In the rows, 128 means zero.
A: rows in 3 groups, each row roughly a mix of its group's directions (one row in no group):
A (123 x 12):
[[108 145 158  83 137 105 142 140 161  76 152 126]
 [120 124 115 163 121 124 121 158 145  52 113 124]
 [121 146  86 142  95 143 149  83 102  86 122 113]
 [106 128 118 121 144  87 120 114  78  85  91 110]
 [ 95  95 160 130 155  98  97 117 144  81 111 142]
 [142 156 174  77 134 115 111  88 106 153 125 129]
 [125 143 136 117 174 144  68 120 110 137  87 110]
 [132  91 133 133 144  73  84 130 170 138 108 127]
 [130 140 122 149 102 184 174  92 125 104 147 136]
 [144 128 166 107  76  93 149 161 143 106 148 135]
 [137 183 159 128 118 105 169 119  96 143 107 155]
 [140 123  99  98 103  89 142 121 132 190 143 150]
 [124 114 137 125 134 183 152  95 147 101 151 175]
 [110 144 117 148  95 139 171 129 153 174 172 128]
 [154 152 113 132 167 103  80 102 115 111  87 118]
 [126 156 119 136 138 149 149 103 143 187 163 166]
 [123  87 169  87 142 112 117  98 101 104 161 128]
 [ 76 131 152  71 104 109 135 135 103 112 135 148]
 [184  88 135  99 143  97 130 127  89 108 135 123]
 [153 135 107 138 112 109  97 148 162 133  86  75]
 [106 181 159 148 133 144 140 158 101  86 140 113]
 [150  87 131 127 154 112  96 160 162 178 137 130]
 [140 145 149 102 146  82 112 147  94  88 152 157]
 [ 91 147 118 146 151 148 135  92  89 105  82 112]
 [123 142 166 158 183 123 115 166 140 103 117 101]
 [161 167 135 159 107 116 182 125 144 105  98 135]
 [135 110  87 171 135 111  87 120 160 163 103 128]
 [112  87 114 151 174 127  96 101 129 156  91 114]
 [115  95 151  95 151 111  85 154 164  96 109 133]
 [112 134 120  72 185 123 116 102 133 153 127 152]
 [150 152 168 129 125 117 162 106 115  80  93 155]
 [ 89 113 122 105 124 173 144  86 175 125 127 145]
 [169 117  80 121 116 155 106 145 143 150 131  80]
 [ 81 129  89  77 117 113 140  98 116 120 120  98]
 [106 149  94 111 184 110 107 120 113  94 140  97]
 [ 98  79 146 159 121 151 120 110 127 137  73 141]
 [101 138  93 153 135 123 121 118  90  84 111  80]
 [129 136 138  91  86 135 162 179 115 162 141 142]
 [127  90  87 152 126 115  96 121 115 188 145 129]
 [159 154  82 152  92 156 143 146 112 146 102 102]
 [160 126 118 131 182 129  94 118 111 172 127 165]
 [163 164 138 138 166 126  87 112  91 117  94 135]
 [126 185 138  84 145 120  93 168 111 118 134 136]
 [150 126  95 121 105  89 131 151 117 166 127  73]
 [119 115 150 175 124 162 158 113 120  92 127  81]
 [ 96 159 147 162 108 125 185 136 158 154 132 138]
 [121 162 147 102 186  89 119 148  98 122 115 111]
 [144 110 118 137 180 142 101 124 141 191 114 136]
 [114 132 112  97 148 153 130 131 153 203 137 118]
 [142 163 146 109 163 148  71 135 104 106 101 131]
 [ 96 132 148 160 145 138 161 127 100 179 130  88]
 [119 130 130 183 106 121 168 110 124  73 119 115]
 [129 125  91 137 145  60 130 144 147  94 141 152]
 [ 95 152  92 166 158 130 132 181 119 108 121 114]
 [134  78 119 114  80 170 119 143 137  89 132 116]
 [117 127 122  70 153 129  86  94 151 158 118 109]
 [156 171 158  92 148 162 150 101 122 103 123 151]
 [116 131 161 100 168 108 106 162 152  98 165 144]
 [119  81 126 151 161 101  76 163 116 126 122 119]
 [120 114 132 101 121 131 148 124 106 207 154 129]
 [132 168 120 115  90 136 140 133 123 185 149  87]
 [102 129 124 160 107 107 104 121 195 144 111 102]
 [117 116 181 129  90 134 134 172 157 111 157 150]
 [116 114 111 146 160 137 114 149  73  86 100 153]
 [150 127 137 141 139 140 154 129 147  83  92 187]
 [129 137 172 122 134  93 127  74 126 159 122 169]
 [113  96 119 101 144 160 112 142 174 109 172 102]
 [125 119 155 158 120 140 124 141 156  56 152 143]
 [100 169 137  97 107 115 147 118  69 100 123 137]
 [ 98 152  83  94 147 134 160 161 130 110  95 144]
 [100 140 152 138 169 153 115 107 122 115 116  64]
 [ 95 154 104  81 119 106 104 171 137 150 127 101]
 [135  75 135 153 141 167 114  79 131 137  99 116]
 [158 125 165 133 117 157 145 110 165 133 135 188]
 [111 189 148 146 160 108 161 132 100 102 116 135]
 [130 168 113 163 129 153 113 161  90 115 173 116]
 [115 159 166  95 124 120 155 118 135  69 138 154]
 [126  85 145 129 126 109 100 158 170  88 162 142]
 [104 149 152 129 187 135 126 102 107  99  88 141]
 [141 159 109 100  62 129 123 155 123 161 108 128]
 [123 196 138 127 117 113 143 138 127 182 112 141]
 [122 141 109 154  94  94 165 174 127  90 146 122]
 [ 98  86  96 152  88 130 142 148 145 125 114  85]
 [143 112  91 132 166  71 106 135 109  92 136 123]
 [119  91  88 152  89 123 128 130 137 125  96  77]
 [134 109 107 108 157 109  96  69 157 150 105 117]
 [193 159 128  92 119 136 136 141 132 120 107  89]
 [183 122 103 111 155  90 113 142 152 161 149 114]
 [147  94 115 147 161 113  94 131 162  84  93 133]
 [156 109 115  91  89 125 136 144 118  80 173 126]
 [141 163 147 160 119 131 149 147 103 171 115 178]
 [152  94 143 122 110 142 118  72 179 136 132 151]
 [160 111 129  94  85  85 133 122 105 159 119 161]
 [160  89 111 147  96 140 130 100 135 179 101 148]
 [ 78 119 140 138 121 151 155 101  90 110 176 130]
 [111  79 109 179 118 137 128 130 159 132  88 149]
 [111 173 151 131 158 144  90 163 124 138  94 157]
 [124 134  94 156  77 135 150 151 138 157 141  83]
 [139  77 106 108 145 148  99 158 149  90 141  99]
 [115 146  84 123 133  80  96 131 149 123  91  92]
 [110 148  93 140 179 138  98 152 172 137 139 106]
 [113 149 111 174 103 172 136 148 102 156 131  91]
 [ 71  83 137 122 126 114 118 158 147 141 167 140]
 [113 146 105  93 175  77  91 135 137 142 129 132]
 [126 145 142  63 100 143 129 160 130 130 172 140]
 [109 113  90 130  97  87 150 145 164 168 127 151]
 [145 143 170 137 157 165 130 120  66 140 140 120]
 [100 126 144 134  85 163 160 131 168  84 133 119]
 [118 119 150 130 133 147 152 129 121  66 169  88]
 [136 142 115  86 127 119 146 108 112 199 104 129]
 [151  98 134 130 146 124 121 105  70  88 103 157]
 [116 170  99 149 133 177 135  94 117 167 147 134]
 [114 107  84 142 136  71 141 105 152 160 117 109]
 [142 139 121 111  77 123 154  86 102  98 128 167]
 [130 142 100  94 134 121 128 129 169  95 189 115]
 [ 83 175 149 147 111 135 114 104 111 113  82 121]
 [203 168 125 114 142 124 141 113 125 126 106 110]
 [107  91 128 137 139 155 108 123 130 195  97 141]
 [112 148 124  76  84 129 133 168 158 130 153 149]
 [122  85 164 111 149  69 103 112 107 116 134 133]
 [164  72 112 100 113 148 100 103 114  98 137 117]
 [164 122 120 122 162 102 116 146 139 195 116 106]
 [136 111  97 152 166 136 155 143 156 142 171 169]]

which group is each row in? (one row of each group first):
[125 169 121 163 102 106 183 141  96 151 136 126]  (87)
[166  88 103 106  93  88 133 116 168 135 134 122]  (19)
[162 123  95 106 135  65 134 102 132 130 155 154]  (115)

[106 104 173 179 106 153 130 147 121 134  89 132]  (19)
[ 67 109 131 150 116 160 118 145 100 159 102 107]  (19)
[ 96 150 175 109 184 125 123 130 127  93 115 144]  (19)
[ 77 171 139 114 146 168 153 133 135 145 123  93]  (19)
[ 95 141 169  88 129 101 118 171 100 117 147 147]  (19)
[132 146 127 141  97 109 154 103  78  89  88 118]  (19)
[108 139 112 176 110 139 177 110 126 154 164 154]  (87)
[150  99 119 127 150 100 139 109 111 177 149 178]  (115)
[158  89 125 125 135 134 159 111  97  81 169 112]  (87)
[164 137  89 130  93 116 122 111  71 144 141 152]  (19)
[123 130 187 116 116  96 169  91 136 113 152 141]  (87)
